Each path below is one point turned by a fixed rotation once a step. After each direction that follows a path, write how fast that rotation turns it, in degrees a step (0 if it stays still).
Each turn is a multiple of 5 degrees from 10 to 175, or 0.
Each row of a path follows its step; steps can be skipped.
path 1
step 0: [-33.8   2.7  17.5 -23.4  20.7 -19.2   4.1  33.5   9.1  -0.7 -21.6 -10.9
  23.9  25.2 -30.8  10.7 -15.6 -24.2 -15.2  -9.6 -16.5  -2.4 -11.6 -10.4
  23.4 -18.2   0.0 -15.8   5.1 -31.4   8.8  -9.8   1.4  13.7  -1.4 -12.4
 -30.0  13.5 -22.8 -18.1   2.4  -1.1  -6.3   9.2 -20.0  -0.2  -0.9 -13.1
  -6.4  -5.0  27.2   6.6  14.5  22.7 -24.7  -3.4]
step 1: [-10.8  -0.7 -31.1  16.8 -12.3 -17.6  11.1  -0.5  -1.9  22.1  10.6   7.4
  -8.4 -21.2   9.0  18.4  30.0 -25.8   2.7  10.8 -11.0  13.3  18.0 -22.3
 -37.2  -3.4  -6.0  13.6  -1.6  31.4  22.8  20.8   1.5  36.5  -2.9 -14.8
  -2.3  -8.4  -3.3   7.0   4.4  12.7 -21.8  -1.8  30.2  20.9  -1.9  -0.3
  -1.9  10.8 -24.3  10.8  15.9  -8.8  31.1   4.9]
step 2: [ 30.7  -8.3   0.3  -0.5  -0.1   8.2  -1.2  -6.7 -16.0  -1.1  39.3   3.9
  21.5  19.3   4.0  -5.4 -25.5  30.5   1.8   0.0   0.2  -9.0 -37.8   3.0
   9.3  30.4  21.1   4.4   7.5 -10.1 -34.7   6.4   6.1  -4.3 -23.7  -3.9
  23.4 -21.5  -6.8  12.8  15.0  13.4   3.8 -17.0  -1.9  -3.3  39.3  12.8
  -5.4  14.2  17.0 -22.9   4.7   9.3  -0.3  16.5]
step 4: [ -5.5  18.8 -15.2 -17.2  -0.8  18.2  -1.1  -7.3  28.8   8.6 -12.7   2.5
 -46.6   9.1 -23.0  14.2 -19.0  -5.6   9.3  -2.6 -23.0  15.3  20.3   7.4
  -5.5  -1.3  28.4  24.1  30.6  -7.3   1.8  -2.5   0.6  -2.4  15.6 -23.1
 -13.6  -7.1   2.5  12.6 -23.8   5.4  12.3 -26.0  25.8  25.0  -5.7  -4.4
  -1.2 -13.9 -17.9   8.7 -25.6  21.8 -12.7 -17.4]
step 5: [ 20.6  31.8  22.8  -1.4 -12.6  -2.6  -2.0   6.3 -39.9  -4.7  -2.8   9.4
  -7.8 -13.9  11.4   1.3   5.7 -17.6  -3.2  19.4   5.4   9.0   1.5   5.4
  -0.6   8.0   6.5 -12.0  -7.7  -5.0 -14.9 -23.5 -13.2  11.8 -19.8  -0.6
  12.8 -21.2 -26.5 -38.4  -3.6  14.9 -24.4  39.0 -16.5  13.2  -7.9 -17.9
   1.0  17.4   5.1 -17.2  27.0  11.8 -16.6  33.5]
step 6: [  0.1   3.5  -5.6  -1.2   6.6  11.5  25.9  -6.7  -8.0  15.9  -1.1  11.6
  27.7  -5.3 -14.1  19.7  25.3  -2.5 -18.4   5.3  14.7 -21.4  -9.7   6.9
 -16.9   8.2  -4.3   5.2 -17.2  36.3  -8.5  33.4 -16.6   8.0  -4.3  -4.1
   1.3  21.5  33.7  31.4   3.7  -9.2  51.9   5.2  -7.2  -6.1  10.5  -4.1
  -4.9   2.4  16.7  14.1  -4.7 -33.2  -8.9 -13.6]
step 7: [ 18.9   1.2  -9.4   3.5   9.4  23.9 -18.2   2.0  27.0 -15.0  22.0 -25.1
   2.2 -10.2  -1.9 -12.4 -21.8   0.5  -6.0 -22.3  -9.2   3.2 -10.5  -8.9
  28.6  33.3  -8.1  10.4   9.1 -25.4  54.7 -29.5  -5.2 -18.1   7.9   6.6
  12.3 -18.5  -7.7  10.3  -8.3  18.6 -12.2 -13.7  10.8 -19.8  -9.1  -7.4
   1.3  10.3  15.2  17.1  -8.8 -15.1  20.3  -8.9]
step 8: [-10.5 -16.5 -18.0  -1.6  21.1 -36.0  18.8   8.5 -22.6 -18.4 -16.9   9.5
   3.4 -14.5   7.3  18.5   8.6  -2.7  18.1 -17.8   8.5  14.0  17.3  13.2
 -11.4 -39.0   5.2   0.5   9.4 -25.2  -9.1 -10.8 -18.9 -27.0  -5.2  -8.0
  -5.6  10.7  -8.1 -32.2  -3.8  -9.7 -13.8 -21.6  -4.5  19.4   8.9  30.6
  17.3 -15.0  -8.3 -12.8   5.4 -21.6 -29.4  11.2]
step 10: [ -2.3  -7.3  20.5  -1.5   6.4  23.7  -3.2  24.0   7.0   6.3   3.9  -4.8
  17.3 -15.1  18.1 -14.6  -7.1  -7.0 -26.9  27.6   7.6  -9.8 -15.4  -1.7
  21.9   0.2   8.4  14.0  31.3   9.4 -19.6  -4.0  13.5   5.4 -22.8  43.6
  13.5 -40.7   4.5   5.0  -2.3 -46.3  -8.6  -9.1 -12.5 -11.4 -13.9 -15.7
  17.7   2.7  -1.2   6.5 -11.3  -9.3 -14.6  10.5]
step 12: [-23.3 -20.2  -3.6  26.1  22.2   0.9  16.0   5.6  -3.3 -40.8 -11.0   3.2
 -17.6 -13.2   3.4   2.4 -35.9  -6.1  -5.1  -4.2 -22.4   3.2 -23.3  16.4
 -30.2  33.9  -4.2 -15.0  -6.7 -14.2   9.0  10.1  -1.9 -11.2   1.3   6.1
   3.2  14.5 -28.9 -13.4  13.5  20.3  13.3  -0.5   8.7  18.7  -5.9 -25.6
  -7.1  -3.3 -25.8   8.2 -20.1  29.4   9.9 -11.5]
step 13: [  2.9  20.4 -20.5 -25.3 -29.9  -5.0   1.1  13.4  -7.1  24.1  -2.1  31.2
  27.4 -34.9  -5.5  -0.2  11.9  10.0   0.4 -10.1  23.5 -17.4   3.9  22.2
   6.5 -16.5   2.4  -5.8 -12.1  -8.2 -13.7  -1.5   5.6  -0.7  26.1  28.7
  -5.6  -8.7 -18.5  22.1  13.4 -10.1 -38.5  -2.0  -3.0 -14.6   1.7  -0.4
  -6.2 -17.4 -16.8 -16.3  40.0   2.0   6.6   5.0]
Directions:
[-1.0  3.5  7.5 -2.9 -0.7 -5.4 -5.6 -4.4 -1.6  5.5  3.9 -0.7 -3.1  0.1
 -4.8  5.3  6.5 -0.4  3.2 -1.4  0.1  3.8  3.2  3.5  5.8  2.1  5.5  0.3
 -1.1  0.9  7.0 -3.4 -1.8 -0.2  7.2  5.0  3.3  1.3 -1.4 -0.2 -2.3  2.8
 -5.6  7.9 -5.5 -7.1  7.8 -3.4  1.2 -2.9  0.2 -4.7  1.0 -0.6 17.1  0.1]
175
[-3.1  0.0 -0.4  0.4 -2.0  4.0 -1.7 -5.7  0.9 -4.5 -2.3 -5.7 -3.9  2.1
 -3.4  0.3 -6.6  3.7  8.9  3.7  7.0 -3.3 -1.5 -7.8  0.6  6.6  6.1 -8.6
  4.9  5.7  2.2 -3.1  0.9  3.1 -1.8  0.3  4.7 -2.1  3.8 -1.0  1.2 12.3
 -1.2 -6.5  0.2  0.6  8.9 -6.8 -0.3 -1.4 -0.5  4.2  1.5  1.9 -4.2 -9.8]
145
[ -1.0   6.8   5.2   1.2  -7.1   4.1  -5.6  -1.8  -1.1  -2.3   0.1  -2.5
  -7.4  -3.5   0.1  -3.0   3.3  -0.9   0.4   5.3  -3.3  -0.7  -1.1   4.2
   9.1  -2.6   6.4  -6.5   3.7   5.2  -6.1   4.9   1.8   2.0   4.2   3.3
  -2.8  -2.3   5.1 -10.0  -3.2  -4.0   5.4   1.2  -0.7   4.9  -5.3  10.2
   3.6   1.3   2.9   0.7 -10.2   6.3  -0.2  -1.8]
60
[-2.2 -3.8 -0.9  6.0 -7.1  0.6  6.5 -0.1 -1.7  0.4 -1.8  4.7 -1.3  4.1
 -8.8 10.5  1.8  6.2  4.2 -3.8 -0.1 -9.0  5.7 10.0  2.4 -0.8  2.3 -0.9
  6.6  6.3 -3.8 -9.0  0.6  0.2 -4.2 -1.4 -3.8  2.1  0.1  9.5  0.4  0.3
 -3.1 -2.2  4.0 -4.0 -5.8  4.4 -0.1  7.7  2.8  2.0 -1.2  0.0  2.0  2.3]
155
[  4.3  -3.0   3.6   5.5  -3.0 -11.4   2.4  -0.9   3.3   5.6  -1.9  -6.3
   5.4   2.2  -0.8   2.3  -0.2   0.9   3.4   0.7   8.7   2.1   0.8  -6.5
   3.2  -0.6  -1.4   7.3   4.6  -1.6  -0.5   7.9   7.8  -4.2  -0.2  -0.4
   4.5  -2.5  -4.8  -2.7   6.4   2.9  -3.7  -7.8   2.6   4.7   0.8   9.7
   3.7  -3.0   6.8   4.1  -4.9  -0.6   4.9   4.8]
55
[-3.5  6.6  5.0 -1.0  0.1  5.0  3.7  1.4  0.4 -2.1 -6.9  3.4  5.7 -0.1
 -3.5 -1.2 -8.3 -7.8 -0.4 -1.1  5.5 -8.8  0.3  1.8  5.1 -2.1  0.3 -1.4
 -4.6  0.2 12.0  6.7  6.8 -3.1 -3.9  2.9  4.4 -0.1  1.9  6.6  0.3 -6.5
  5.0  4.8  4.8 -4.8  4.8  6.7  2.6 -2.4 -2.4  0.4  5.3  7.4  0.7 -0.4]
110
[ -8.7   3.2  -6.1   4.4   2.7   6.6   0.8  -2.1   1.9   0.3   2.4   6.2
  -4.1  -1.7   1.7   3.4  -5.1  14.4   6.8  -3.4   0.3   0.9  -1.5   5.5
   2.0   0.0  -7.0  -5.1  -2.0  -6.5   4.8   3.9   3.7 -11.1   4.8  -1.5
  -0.4   2.1  -3.9  -7.5  -2.3   0.7   0.0  -3.9   0.1  -1.9  -2.4   1.1
  -2.0  -9.5   2.6  -3.9  -1.8  -3.1   0.6   1.2]
80
[-10.1  -5.5  -4.3   3.3  -1.6   1.4  -4.5   1.4   1.1   6.5   0.8   1.3
   3.5   8.5  -1.2  -4.8  -0.3   2.7   0.9   4.0  -8.3   4.5   4.3  -4.0
   7.9  -1.9   0.8  -0.7  -4.6  -0.2  -2.1   2.7   7.9   7.2   2.4  -4.9
   0.1   3.6   2.3  -1.0   8.3   0.5   0.1  -2.0   0.8   2.5   1.4   0.8
  -8.4   6.7  -1.7  -7.1   8.7   8.9   3.2   1.0]
20
path 2
step 0: [ 37.3 -14.5  23.0 -17.2 -10.2  -2.5 -12.5   1.4   9.3  -3.3   3.1 -13.1
  -9.5 -10.5 -14.2  21.4  -7.9  -0.2  15.5  10.7 -46.2  17.8  20.5  24.5
 -10.6   9.9  -1.6   3.1 -14.5 -28.1   3.1  -5.3  -8.4  23.6  12.1 -11.5
  -4.2  10.5  11.2   6.8  17.3   4.1  10.7  -0.9  10.7 -19.7  -5.1  -6.0
 -14.9  30.5  -1.6  -7.2  -6.2 -50.8  13.8  13.6]
step 1: [ 14.9 -28.6   4.0   9.5  -3.5  -2.2   4.3  31.5   7.2 -16.3  -8.8  10.9
  -3.3  22.2   2.0   0.1   1.8 -11.9 -18.3   5.1 -20.0   4.0  -8.9  -4.4
  16.0  11.2  24.2  15.6 -16.2 -26.1  -4.4  17.1 -20.3   0.8  -7.5  14.2
  -6.4 -26.1   6.0   6.7  30.5   6.2   4.4 -13.7  -7.0  -9.7  34.5  24.1
 -24.8  10.3  47.9  22.3 -14.2   5.2  12.9 -15.5]
step 3: [ 22.4 -12.5  26.9  -7.1 -16.9  17.2   5.0  30.3   6.8  16.9  -7.5  22.6
   9.1 -26.0 -35.8  26.2  25.7   6.8 -20.7  11.4 -18.6  -8.6  -3.2  -2.1
 -15.2  -4.2  -0.6 -29.5 -12.7   2.8 -20.3  -8.8 -10.4 -13.5  19.0   7.8
 -17.5  -4.6 -14.6 -23.0  17.7  -3.2 -15.0 -17.1  10.3   3.2  32.2   0.9
  13.1   7.6 -19.7 -14.7  -3.1  -0.6  22.1  -0.2]
step 5: [-33.8  20.8  17.8  20.7 -30.4  15.4  21.8  -1.8   2.0   3.2  -3.3  21.9
  15.2  -9.0  -6.2 -11.7  -1.4   1.9  -5.3  -4.6  -5.9  12.0   1.3  11.8
  -4.6  25.9  -5.2 -33.9  10.0 -19.9  -4.0   6.3  18.7  20.1 -16.7 -31.0
  -2.4  30.3 -19.9  -6.6 -11.6   1.2  -4.2 -11.4  15.9 -17.7  -2.7  27.8
  13.7  -9.6  -4.3 -33.6 -12.3  -1.0  -3.2 -30.2]
step 6: [  8.4 -17.5  33.5  22.9  16.2 -13.6  25.5 -13.2  26.2   6.7  -7.8  -9.7
  11.2   3.7 -14.7 -17.6   7.0  28.6 -23.5 -12.4   6.0   5.4  18.8  -2.2
   9.4   0.6 -12.1  -7.8 -36.4  -0.6  16.5  11.5   3.4 -30.9   6.6 -20.1
   8.0   8.6  -6.5  -6.0   8.5  13.4  -2.9 -30.9   2.0 -21.5 -11.0  25.9
   5.9   8.2 -29.1  -9.8   4.0 -18.9  21.5  25.0]
step 7: [  8.9  10.7 -14.3  32.0  25.7  -7.7   1.3   2.4   0.3 -18.2  -1.8 -25.8
 -25.2  20.0  -7.7 -27.9  -7.6  17.0 -13.1  -1.6 -15.3   7.1  -6.2   2.3
   2.4  11.4  17.4  -0.2  26.6 -44.2  -1.4 -10.9 -10.8  -4.8   4.2 -38.2
   4.9  -2.4 -15.7 -17.9  -6.0   7.8  36.7 -21.9  -5.9 -29.2   2.4 -19.1
   9.1  -2.5   2.7   6.0 -27.1  -0.9   8.9  -5.1]
step 9: [ 21.4  -0.2 -10.9 -21.6  -5.6   5.7  -2.5  14.7   9.4  10.5 -28.4 -26.1
   9.6   6.4 -42.5   8.6 -26.1  -2.5 -15.2  15.6 -12.6  -3.9  34.2  13.1
   6.5   1.0 -11.9  -5.9 -19.7 -27.1   0.0  -8.9   0.8  -2.2  -9.7   7.7
  -2.3 -12.5  22.5 -15.8   0.8  -6.0  36.3   7.6  20.2 -13.0  -6.2  -3.8
  -3.0  16.4 -13.8  13.8  -6.7 -32.3   6.4  37.0]
step 10: [ 25.0 -24.4 -25.8   8.6  13.2  24.7  12.3  10.2   2.9  -2.6  28.8  12.8
  -7.8  -6.4 -13.8  -3.4  -1.2 -15.3 -19.7  25.2  -5.6  30.6  14.7   4.1
  17.9  15.2  15.9  15.9  27.8 -46.3 -29.2   4.7  -3.9  -3.6 -16.2  19.6
  -2.0 -16.4  16.8   2.7  15.7   6.0 -11.2   1.3  -2.7  -4.7  31.2   3.7
  -3.5   4.6  19.8  -5.2 -12.9 -11.0   3.6  -6.8]
step 11: [-14.6 -18.6 -19.4  12.7 -21.8   1.3   8.8  42.0  18.2   9.0  -1.6   2.8
   8.2  -4.3   5.8  -6.4  -0.8 -46.6   2.5  22.7 -13.5  -4.5   9.4 -10.9
   1.6   1.0  20.0  17.1 -29.4   0.1  10.2  25.3  37.8  -3.1 -15.8   9.3
 -13.6   6.9 -17.7 -14.1   5.8  18.2  17.3  12.4  12.6  12.6  -4.6   7.1
  15.3   4.7  18.6 -30.5   6.6 -23.3  -9.9  -0.4]
step 12: [ 18.9 -10.9   0.7   5.6 -24.1   8.4  -5.4  26.9  18.7  17.8  -7.6  25.8
   3.5 -18.0 -46.7  -2.4  12.7   7.4  -7.7 -12.2  -8.3   2.2  12.0  16.1
 -44.2   3.3   4.8  11.0 -10.8 -14.2 -32.0  14.7  -4.5 -26.8  12.7 -12.9
  17.6 -14.0 -13.5 -15.7   6.8   1.7 -10.7  22.6  26.6 -11.9   0.0  -1.6
  -9.9   9.4 -11.1 -24.7   6.0  19.7   1.0  15.4]
step 13: [ -6.2 -40.1   2.0  19.2  24.4  -4.2 -16.3   4.8  -4.3  27.2   0.4  19.2
   1.2 -11.0  12.7   0.7  28.2  -2.3 -30.7  -6.4  -4.0  -5.4 -17.0  -8.2
  16.6 -17.0   5.7   1.9   5.2 -30.1 -22.3  19.9   8.3 -11.8  15.6  -9.7
 -29.3  -2.8 -14.9  -2.8  -1.9  10.2   1.4  19.5  -3.4 -19.6  -0.5   7.4
  21.3 -45.6  10.5  -7.7 -20.9  10.3  20.0  12.9]
Directions:
[-10.7  -1.2   4.2   3.8  -7.2  -1.4  -0.3  -2.0   3.7  -0.5   8.9   0.9
  -7.2   4.5  -1.0  -3.0  -2.1  -3.8   2.0   7.6  -0.7  -8.0   0.2   1.3
   1.4  -1.7   0.8   2.4   7.1   0.6  -0.8  -1.1   0.0  -3.8   5.9   3.8
   2.3  -6.1   4.0   2.1   8.9  -5.1   4.9   0.4   3.6  -6.5  -1.5   4.7
   3.1  -9.9  -5.2   3.2   2.7  -4.1  -2.4  -8.3]
120
[ 1.5 -7.1 -1.2  0.0  0.6 -1.4 -0.2 -0.6  0.9  5.0  2.0 -5.0  8.5  4.3
  1.1 -1.2  4.6  3.2 -3.7 -4.4  2.4  0.3 -0.5 -1.4  8.6  0.2 -2.7  6.4
 -3.5  5.8  1.1 -4.3  0.6 -8.8  1.1  5.5  1.9  5.7  1.0 -5.2  2.5 -6.8
 -1.1  0.3 -4.4  7.2  0.5  7.5 -6.1 -9.1  7.9 -5.0 -0.1 -3.7  9.8 -5.9]
155
[  1.5  -4.4  -6.8  -0.2  -1.7  -4.8   2.7  -8.7   2.4   7.1   0.6   2.8
  -0.3  -4.9  -3.9   3.1  -0.1  -1.1  -4.5   5.2   0.9  -2.9   2.9  -2.1
  -1.7   2.3 -16.2  -5.5  -1.8   2.4  -2.8   0.9  -2.4  -7.9  -2.9  -5.2
  -4.1   4.9   0.7   3.5  -2.0  -7.1  -2.8   1.1   3.9 -10.2   3.9  -5.0
  -7.0  -1.8  -2.3   4.0   3.1  -0.3   0.6   5.1]
110
[14.1  0.0  6.3 -2.2 11.1  3.7 -5.5 -1.9  4.7 -2.5  5.0  5.1 -1.1  0.6
 -5.3 -1.1 -1.8  1.1  2.0  3.4 -5.5 -4.6  1.4 -3.2 13.9 -1.6  0.0  4.1
  3.9  2.9 -6.3  4.3 -2.3 -2.5  6.7 -2.0 -1.3  5.0 -2.5  4.9  0.5 -1.9
  0.4  0.4 -1.9 -1.7  0.0 -3.7  7.5  1.5  0.0  2.0 -8.1  0.7  0.8  0.3]
115
[  9.5   3.6  -2.7  -1.6   2.6  -5.5   1.1   1.2   3.6   5.3  -8.0   4.9
  -3.1  -5.6   2.6   2.2  -0.1   0.2   2.6  -1.7   2.4  -2.1   5.1   1.9
  -6.2  -0.5   1.9   2.4   4.7  -6.6   2.1  -5.2   8.7  -5.6  -1.9   6.1
   9.9   3.3  -0.4   9.8   6.2  -3.8  -4.2 -11.3  -0.8  -0.1  -1.2   5.6
   1.4  -1.9   0.7   1.0  -0.6   5.5  -3.4  -3.1]
175
[ -0.5   3.2   2.5  -4.4   2.4   3.4  -5.4   6.8 -11.3   7.3  -7.8  -2.1
  -3.4  -0.5  -1.4   3.5   7.3   4.0  -5.6   4.8  12.7  -3.3  -0.7  -4.6
   1.7  -0.3  -3.7  -5.3   4.9   2.9  -0.5  -7.1  -1.1   1.7   2.4   1.5
  -1.7  -1.4   4.9  -5.6   7.4  -2.4   7.7   1.5  -2.6   0.6   3.2  -4.2
   4.9  -2.1   0.4   3.6  -4.9   3.5  -3.0   3.2]
65
